Each named move below is a turn or a mirror, shown by a few rows before and after it. Which moves, in which order, take the first row of each later pair to the second? The first pair is answered.
k_665:
|  7 | 10 |  4 | -1 | 15 | -3 |  3 | 14 | => |  7 | 11 |  3 |  0 | 16 | -1 |  3 | 13 |
|  -1 | -10 |   4 |   7 |   0 |  -9 |  13 |   1 | => | -3 | -6 |  0 | 10 |  2 |  2 | 16 | -2 |
|   0 | -10 |   7 |   0 | -18 |   1 |   7 | -12 | => |  -1 |  -8 |   5 |   2 | -17 |   5 |   8 | -13 |
|   0 | -14 |  -3 |  10 |  11 |  16 |  12 |  -3 | => |   6 | -24 |   5 |   4 |   5 | -11 |   4 |   5 |
k_505:
|  0 | -1 |  0 |  6 |  0 |  1 | 21 | -7 | => |  0 | -1 |  0 |  5 | -1 |  0 | 21 | -7 |
|   2 |  10 |  -3 | -15 |   6 |   3 |  -5 |  -1 | => |  2 |  2 | -4 | -9 | 13 | 10 | -7 |  1 |
|   3 |  -1 |   1 |  -8 |  -1 | -10 | -20 |  10 | => |   4 |  -7 |   0 |  -3 |   5 |  -5 | -21 |  11 |
|  -3 |   3 |  -2 |  11 |  -6 |   4 |  14 | -12 | => |  -3 |   3 |  -2 |  11 |  -7 |   4 |  14 | -11 |
k_199:
|   4 |   3 |   4 | -17 |   7 |  -1 | -13 |  -3 | => |   7 |  -5 |   9 |  -7 |   9 | -11 | -11 |   6 |
|   4 |  -9 |   4 |  -3 |  27 |  27 |   4 | -10 | => |   7 | -22 |   8 |  14 |  26 |  13 |   4 |   3 |
|  -3 |   7 |  -9 |   9 | -19 |  -2 |  -4 |   5 | => |  0 | 19 | -5 | -9 | -9 |  4 |  4 | -4 |
|   1 | -10 |   9 |   0 |   5 | -10 |  -8 |   0 | => |  -4 |  -8 |   3 |  -1 |  -3 |  -2 | -15 |  -5 |
k_975:
|   4 |   1 |   9 |  -7 | -14 | -26 |  13 |   3 | => |   2 |  15 |   6 | -11 | -13 | -15 |  20 |  -4 |
|  -5 |   7 | -12 |  15 | -13 |   8 |  -5 |   5 | => |  -4 |   2 | -11 |  17 | -14 |   2 |  -8 |   7 |
|  7 | 11 | 10 | -3 |  6 |  6 | 31 | -7 | => |  3 | 20 |  2 | -6 |  8 | 23 | 17 | -6 |
k_461:
|  -1 |   2 |  -5 |   1 |   0 |   9 | -23 |   0 | => |   7 |  -7 |   5 |  -7 |  14 |   2 | -17 |  -1 |
| -6 |  8 |  2 |  7 | -4 | -9 |  8 | -5 | => | -8 |  9 | -4 | 13 | -2 |  2 |  0 | -2 |
|  -7 | -17 |  -1 |   7 |   0 |   8 |   0 | -15 | => |  -6 | -19 |   2 |   4 |   1 |   3 |   4 | -16 |
Then:
Between the rows of a pair lie two moves.
| -6 |  5 | -6 |  6 | -8 |  5 | -3 |  4 | => | -1 | -6 | -3 |  6 |  4 |  6 | -7 |  9 | -> k_975 k_461
| -6 |  4 | -7 | 11 | -9 |  3 |  6 |  1 | => |   2 | -10 |  -1 |   6 |  -1 |  -9 |  -5 |  10 | -> k_461 k_665
|   9 |  -4 |  -6 | -11 |  11 |   4 | -15 |  -5 | => |  11 | -12 |   0 |  -4 |   2 | -17 |  -8 |  -1 | -> k_461 k_199
|  5 |  7 | 12 | -5 |  8 |  6 | 14 | -5 | => |  3 |  0 | 10 | 13 |  1 | -1 | 16 |  2 | -> k_199 k_975
|  -5 |  10 | -10 |   5 |  -3 |   7 | -20 |  12 | => |   4 |  13 |   1 | -17 |   3 | -11 | -14 |   9 | -> k_461 k_505
|   4 |  13 |  -2 |   0 |  11 |   0 | -12 |  20 | => |   2 |  18 |  -2 |  -3 |   8 |  -1 | -11 |  18 | -> k_665 k_505
|  -1 |   2 |   3 | -18 |  -3 |   1 |   2 |  -6 | => |  -1 |  -7 |   0 | -10 |   7 |  13 |  -4 |  -2 | -> k_975 k_505
|   8 | -14 |   8 |   6 |  21 |  -5 |  19 |  -2 | => |  -2 |   4 |   1 |  10 |  -1 |  -5 |  30 | -11 | -> k_461 k_665
